Each named turn below is shown by a few rows before and after it. Which turns, in which order, take the first row of each later pair to the second? The first pair is answered.
turn k_4:
[ 12  14  19  57  -6  -6   5 -20  13   7   5 -19   6  40 -29 -14  13   7
  25  -7  31  -7  25 -23  -8 -24  19   3   9] |-> [ -8   8   2  56 -21  -8 -28 -11   9 -10 -16   7   9  46 -26 -23  16  12
  11  18  22  -1  -4 -40   9  -6  14  -8   1]
[ 41 -13  38 -31  23   9   4  12   2  21   6 -20   2 -40  11 -21 -19 -46
  -2   8  35  26  64  23  10 -49  34  29  25] |-> [  1 -31  -5  -8  11  26 -65  46  -3  14 -37  37 -10 -16  14 -46  11 -34
   3  38  13  39  15   3  29 -12  12  11  37]
[ 13  -4  27 -20   3 -78  37  26 -10 -10  15  20   9 -20 -18   6  15  -5
   2   7  -6 -11 -15  -7 -38  22 -14 -18 -14] |-> [ 17  -6  21  29  16 -34  31  30  -3  32  22   8 -32 -31 -16   4  21  -8
  15 -35   5 -11  30  19 -51  -3  -7 -13   7]
turn k_779:
[-25  23   0  24 -19 -11  13  13  12  12  18  -3 -26  36  -2   6  -5  20
 -33 -24   1 -17  46   8  34 -24  27  -1  -2] |-> [-44  16 -20   8 -25   6 -15  37   4   7  10  20 -29  18  11  -4   4  23
 -39  -9 -23 -10  12  20  40   1 -10 -17   4]
[-10   1  -2  26  -8  25 -23   4  -8   5 -12   9  -7  -5   0  -2  14  25
   2  -8  17  -8  16   6   0  -9   0   6  14] |-> [-13 -20  -8   2  -2  11 -21   9  -9  -6   2   9   2  -9  -2 -16 -12   2
 -18 -16 -24  -2 -14  -2 -23  21 -20  -2   1]
[ 16 -11   5  28  -2   3   2  -8  17  35   3   7  14   3 -31  34  -3 -31
  -5  -1 -24  -5  10 -13   9  22  11  11  10] |-> [ 12  -4   4  37   2  15  -9 -10  15  35  -5  15  11  -1 -32  34  -3 -18
   0  -2 -22  -8  10 -16  16  12   8  12  19]
turn k_215:
[ 19  10   4  13   8  27  25 -22   4  25   7 -10 -23 -24  19  19  -5  -4
  11 -34  18 -15  39  24 -16 -50   0   1  13] |-> [-30 -13 -16  56   7  21 -17  -3   5  26  -7  14 -44  17  -7 -26  -3 -22
  17 -23  -7  -6  29 -22 -15 -20  13   1  23]
[-11   5  -5 -42 -23 -32 -27  -1 -13 -37 -35  31  30   1  23  20  33  26
  -4  57   3  -4 -42  -3  27  15 -18  -5   0] |-> [ 17  24   5 -37 -14   0  -3 -14  -3 -12 -19   4  32 -26  32  48  42  46
   0  24  29  -9  -7  44  15 -22 -25  -1   9]
[-28 -18  19  48   8 -33 -15   6  17  18  -7  11 -47  47 -21 -22 -13 -20
  30   1  -2  10  30 -57 -18 -15  52  22  21] |-> [-17 -10  17 -17 -10 -78   8   5   1 -20  -9  15   0  35 -19 -14 -22 -18
   7  43 -16   5 -28 -64 -13  14  25  13  -8]
[-29   5  42  -8  13  27  -5 -12   4 -31  44  53 -28 -11  22  24 -24  -1
  -1  -1  42  19 -24  -9  12  -4   1  -5 -22] |-> [-32   4  49  -9   9  29  -5 -14  -2 -30  47  55 -31 -13  24  19 -27   4
   3   1  47  21 -21  -3   7   1  -1  -4 -23]
turn k_224:
[-32 -24 -31 -32  14 -46 -33  33  19 -18 -44  20 -24  -2 -32 -38   1  -4
 -37  16 -10  -7 -11 -29  -5  29 -41  -8  -8] |-> [-22 -18 -13 -31  16 -66 -26  20  27 -25 -48   7 -25  19 -42 -39  -7  -8
 -30  21  10 -14   7 -48   0  23 -14   5 -16]
[ -9 -26  -6  22  37  13 -23   7   1  22  -2  15 -11  -9 -10  -6  -6  -5
  -2  -9  -6  -8   8 -12  -1  16 -10  -9  -3] |-> [  4 -10  11  26  35 -11  -3  -4   4  19   3   0  -4  11 -18  -1 -13 -13
   1  -2  17  -7  17 -26   1  -3  13  -3  -5]
[ -2  10  -4  60 -27 -18  14  -9  -1   8   3  29 -39  33 -15 -19   0   8
  29  -3  40   6  27 -61  25 -35  52   7  -1] |-> [ 33  41   6  12 -32 -17  50 -25  -2 -12   5   6  -5  -9  -3  21   5  34
  24  -3  61  -1  33 -17  30 -53  39   3  -9]
[-20  -3  -2  17  -7 -13 -22   3   3 -19 -32  33   1  17  -2 -12  15   4
   0  34   6  11  -9 -19  26   1   2  -4  -7] |-> [-12  11  13  10 -15 -28  -3  -3   2 -31 -21  22  10  22  -4  -8  11   7
   3  34  21   5  -7 -21  29  -8  15  -5 -15]
Now pairs of rows:
Each pair is 2 to 4 turns apart.
[-16 -31 -10 -32  19 -27   7  10   9 -32 -13   8   7  31 -31 -37 -34 -21
  15  39 -27 -12 -42 -58 -44  34 -39 -17 -21] |-> [ -5 -30   6   4  34 -11  12   8  23   1  -1 -11 -21  42 -47 -42 -43 -44
  24  -7  -6 -22  20 -51 -62   3  -1  -1  -6]
k_224 k_4 k_215
[ -5  29 -13  -8 -26  16  -4   7  -7 -26 -28  30  14 -26   6  24  33  33
  -2  27  27  -9 -21  23  24 -15  -8 -16  10] |-> [ 10  27  23 -16 -22 -45  36 -12  -7 -45  -2  -5  29  14 -17   4  -9  -7
 -11  31  27  -7  -7 -26   6 -10  27   5 -16]
k_224 k_224 k_4
[ 89  12   5 -33   5  29  53 -52  39  24  60 -34   1 -44   8  42  37  -7
  16 -58  11 -25  16   4 -11 -31  -1  15   2] |-> [ 87  22  10 -60  -8   9  63 -54  33   9  47 -28  20 -38  13  44  38   6
  13 -28  26 -33   2 -11   0 -29   6  14  -3]
k_224 k_4 k_4 k_779
[ 11  27   2 -32 -44 -15   4 -10  -5 -14 -13   5  22  -4  17  25  25  40
   1  41  28  -4 -14   4  33 -10   0 -19  -4] |-> [  4  32  -5 -16 -41   8 -20   3  -4   1 -15  13   3   7  10  25  36  52
  13  27  32   0  -1  13  31 -20   9 -11  13]
k_215 k_4
[ 32  21  30 -32  -5 -18  23 -31  -7 -18   4 -36  26  -9  13  34 -15  17
   4   7  24  -4  11  17   8 -51  21   9  -2] |-> [ -9 -15 -16  20  12  56 -49  19  -6  26  -4  -1 -24 -23  20  15  12  21
   7 -18 -14   5  -3  38  -1 -24 -11 -11  26]
k_224 k_4 k_215
[  9   3  -6  12  23  37 -15   2  26  27   6   8 -17 -32  33   7  21  29
  23 -21 -19 -22  15  38 -16 -33   8   3  29] |-> [ 14  20   3 -48   2 -12   3 -14  14 -19  -1  16  31 -32  38  20  16  37
   1  27 -12 -24 -27  24   8 -14  -3  -6  -7]
k_224 k_4 k_215
[ 20  22   1 -44 -18 -13  16  -4  -1 -23  -6  -2  29 -30  13  23   9  21
  -6  25  11 -10 -17  20  16  -2 -28 -15  -5] |-> [  6   6  13  23   4 -37   2 -13   9  -3  13 -15  -9  29 -26 -19 -17 -27
   7   8  15  -7  32 -39  -4  -8  37  12  -5]
k_224 k_224 k_224 k_4
[-22  19 -45   2 -12  30 -70  10  15 -14 -62  47 -32   0   9  -7  40  37
 -11  16   8  20  -6  16  69  27 -40  -4  13] |-> [  0  31 -36 -29 -11  39 -35  -9  18 -20 -64  31 -13 -31  17  23  36  48
 -21  14  16  17  -7  47  67  11 -54 -10   7]
k_215 k_215
[ 27 -15  13 -32  12 -10  14  10  -6  -3 -42  16  38  -6  54  13  -7  24
 -10  37 -12  40 -40  24  17  20  -2   0 -24] |-> [ 36   2  27 -21   3  -7  22 -12   2  -1 -45  10  36   9  43  25   8  36
   2  35  25  35   6  30  28  -9  30   7 -12]
k_779 k_779
[  3 -34  -9 -27  27   2  34   3  -1   6  40 -17 -10 -36   4  -4 -41 -37
 -14 -23 -53  12 -13  12 -38  29 -32  -1 -13] |-> [ 31   6  25 -11  20   8  54 -27  18  11  38 -40  -3 -28  12  29 -28  -9
  12 -38  17  -7  49  26 -22 -31  10  17  -3]
k_4 k_4 k_215 k_779
